Look-ups in named tables: a row name and a column name give one cell, copied from the table.

romapup =
columns: gez, saruso
dol: [-17, 270]
bop: [101, -219]
gifipe: [14, 135]
teborer: [-114, 349]
modaget: [153, 186]
zad: [253, 63]
goz: [340, -189]
fof: [-225, 186]
lunat: [-587, -129]
kor: [62, 322]
pulu: [-24, 551]

fof, saruso -> 186
lunat, gez -> -587
bop, saruso -> -219
zad, saruso -> 63
kor, saruso -> 322
lunat, saruso -> -129
zad, gez -> 253
dol, saruso -> 270
pulu, gez -> -24
teborer, saruso -> 349
modaget, gez -> 153
modaget, saruso -> 186
gifipe, saruso -> 135
goz, gez -> 340
dol, gez -> -17
goz, saruso -> -189
teborer, gez -> -114
kor, gez -> 62
pulu, saruso -> 551

fituni =
         vof  lekob  zub  gerof  niruv
lobi     4.6    4.6  4.9    4.3    1.5
lubuda   4.6    4.0  4.5    4.6    7.9
pufetas  4.7    4.8  5.1    4.4    7.8

gerof of lubuda is 4.6
zub of lobi is 4.9
gerof of pufetas is 4.4
lekob of lobi is 4.6
gerof of lobi is 4.3
vof of lubuda is 4.6
zub of pufetas is 5.1
vof of pufetas is 4.7
zub of lubuda is 4.5
Which row has the largest gerof? lubuda

zor:
,zav,fad,tiraf,fen,nubof,tevuze
vafave,109,117,121,134,111,119
katu,113,120,123,145,102,121
debesup,114,119,123,87,74,123
lasopag,123,127,132,73,40,132
tas,116,122,125,130,88,126
ruredi,117,120,123,98,68,125
siteri,120,123,125,119,68,129
funorub,70,58,49,89,201,48
sar,112,118,122,114,95,121
vazo,117,121,121,149,91,120
fola,130,131,133,69,15,137
kiged,115,119,123,101,76,126
valizor,117,121,123,134,85,123
nuv,117,121,123,114,75,127

What is the nubof of lasopag in zor? 40
What is the tiraf of tas in zor? 125
What is the fen of debesup in zor? 87
What is the fen of tas in zor? 130
What is the zav of vazo in zor? 117
What is the fen of vafave in zor? 134
What is the nubof of fola in zor? 15
What is the zav of valizor in zor? 117
What is the tiraf of kiged in zor? 123
What is the fad of kiged in zor? 119
What is the fen of katu in zor? 145
What is the tiraf of debesup in zor? 123

Table fam
          fugu   limi   salo  zeferaz  sozodok    pes    kog   fime   kana  tamazot
fabetag  37.69  63.14  54.29    37.36    38.77  34.55  69.26  43.29  28.33    66.91
vosobef  52.30  40.92  47.03    57.27    53.18  59.57  29.16  55.00  60.90    33.72
sugerad  57.46  34.64  44.86    69.15    62.57  60.67  13.82  54.12  81.64     8.34
zegik    52.99  34.43  43.77    62.77    62.56  58.71  17.78  47.62  80.46     9.01
veb      53.07  39.58  45.57    49.36    50.45  51.19  44.67  49.93  48.36    42.12
gan      49.77  43.90  48.54    57.24    54.98  60.66  23.53  50.27  72.30    26.81

zegik, tamazot -> 9.01
sugerad, tamazot -> 8.34
sugerad, pes -> 60.67
sugerad, fugu -> 57.46
vosobef, zeferaz -> 57.27
fabetag, limi -> 63.14
sugerad, salo -> 44.86
fabetag, fugu -> 37.69
fabetag, salo -> 54.29
veb, limi -> 39.58
fabetag, kana -> 28.33
veb, zeferaz -> 49.36
zegik, kog -> 17.78
sugerad, limi -> 34.64
zegik, fime -> 47.62
fabetag, pes -> 34.55
fabetag, zeferaz -> 37.36

fut =
	ladurar	lak	monan	pum	vuk	dos	vanez
kivem	5567	5494	5558	5863	5441	4441	8675
fela	5261	6482	7731	5992	5796	9951	2658
rorad	7721	6399	6826	8102	7032	5816	5048
linu	8192	9282	5508	5026	8314	5882	6451
dob	7781	7676	5633	4986	7504	8002	6304
pomu	5920	6740	7445	3040	7626	8988	6683
vovun	5622	4869	6668	8021	6784	1650	8881
fen	5551	5887	5922	7240	5944	4759	7628
pebad	8186	7108	3864	6527	6712	2986	9617
banu	6572	5517	7783	6380	6683	8429	5043

vuk of fen is 5944
vuk of vovun is 6784
lak of kivem is 5494
dos of dob is 8002
vanez of vovun is 8881
vanez of linu is 6451
pum of fela is 5992

bor
columns: rom, tusedo, fugikol, gediti, par, danu, kodere, koz, gef, beda
dos: [96, 150, 114, 142, 106, 123, 101, 87, 99, 140]
mozizop: [94, 157, 170, 114, 73, 76, 176, 75, 130, 139]
pebe: [113, 120, 71, 146, 141, 156, 52, 118, 87, 124]
gen: [149, 64, 99, 89, 145, 126, 112, 167, 132, 82]
miko: [112, 123, 93, 135, 128, 138, 81, 113, 99, 124]
zut: [117, 113, 65, 145, 146, 160, 47, 125, 86, 120]
lator: [134, 88, 105, 103, 134, 124, 111, 144, 123, 98]
nalo: [139, 77, 51, 127, 167, 168, 41, 160, 96, 96]
pom: [125, 102, 107, 112, 127, 124, 108, 131, 118, 108]
vol: [108, 136, 184, 91, 73, 62, 203, 93, 149, 123]

What is the rom of pebe in bor? 113
What is the gediti of vol in bor? 91
What is the gef of lator in bor? 123
What is the rom of zut in bor? 117
What is the beda of nalo in bor? 96
What is the kodere of vol in bor? 203
What is the gef of vol in bor? 149

Table nik
|  | lod | zol | batemo |
|---|---|---|---|
| gef | 4817 | 6714 | 2610 |
| fazake | 512 | 5969 | 2124 |
| mebu | 5780 | 2836 | 7100 |
| vugiri | 671 | 2757 | 1312 |
| seluzu | 5640 | 3112 | 7162 |
| zife | 4082 | 6714 | 1212 |
| guba | 7614 | 3098 | 3652 |
| sesozo | 5038 | 3440 | 7162 |
| befusa | 512 | 5126 | 6807 |
| zile | 3253 | 933 | 6923 |

What is the zol of mebu in nik?
2836
What is the batemo of seluzu in nik?
7162
What is the lod of zile in nik?
3253
What is the batemo of vugiri in nik?
1312
What is the zol of gef in nik?
6714
What is the zol of seluzu in nik?
3112
What is the batemo of zife in nik?
1212
What is the lod of guba in nik?
7614
What is the zol of guba in nik?
3098
What is the lod of vugiri in nik?
671
What is the batemo of guba in nik?
3652
What is the zol of befusa in nik?
5126
What is the lod of befusa in nik?
512
What is the batemo of zile in nik?
6923

noz
cols = daf, fumupi, rav
kefut: [207, 103, 108]
duvat: [19, 57, 27]
futemuf: [74, 100, 90]
lamuv: [19, 86, 76]
rom: [44, 131, 142]
fem: [184, 102, 95]
zif: [9, 63, 71]
pud: [131, 101, 123]
kemi: [144, 105, 92]

What is the fumupi of pud in noz? 101
What is the rav of fem in noz? 95
What is the rav of kemi in noz? 92
What is the rav of lamuv in noz? 76
What is the rav of pud in noz? 123
What is the rav of kefut in noz? 108
What is the daf of kefut in noz? 207
What is the daf of lamuv in noz? 19
What is the rav of duvat in noz? 27
Row with the largest daf: kefut

Table fisut
         vum  sapa  pavabub
tokore    64    76       64
totiluk   39    55       46
salegu    26    70       77
gepa      71    49       61
vasuli    69    27       72
zute      17    48       72
mekal     44    20       73
nivup     58    57       99
mek       56    22       38
kirufe    67    47       65
voli      97    68       55
meviseb   36    96       76
taza      49    45       30

tokore, pavabub => 64
meviseb, sapa => 96
gepa, pavabub => 61
kirufe, vum => 67
mek, pavabub => 38
mekal, sapa => 20
nivup, pavabub => 99
meviseb, pavabub => 76
vasuli, vum => 69
taza, sapa => 45
nivup, sapa => 57
vasuli, sapa => 27
gepa, vum => 71
salegu, pavabub => 77
totiluk, pavabub => 46
kirufe, pavabub => 65
mekal, vum => 44

kivit =
,tegat,fopun,pud,tutefup,koz,gubem,lig
ronenab,-83,70,38,40,67,40,40
zatozad,-15,-10,58,43,19,55,25
nudi,-28,46,10,47,29,66,59

lig of nudi is 59
tegat of ronenab is -83
tutefup of zatozad is 43
tegat of zatozad is -15
lig of zatozad is 25
fopun of nudi is 46

Table veso
,kal,zaduvan,fop,dob,lali,kov,zute,zuvag
fupa,-29,-69,6,-10,14,-17,-32,19
pasum,53,-52,-37,-41,31,-91,55,-95
logom,-38,30,50,-4,-63,18,12,-31
bug,31,-1,-13,-39,-21,-13,-46,-32

What is the zaduvan of pasum in veso? -52
What is the fop of fupa in veso? 6
What is the fop of pasum in veso? -37
What is the zute of pasum in veso? 55
What is the zute of logom in veso? 12
What is the lali of logom in veso? -63
What is the zute of bug in veso? -46
What is the dob of fupa in veso? -10

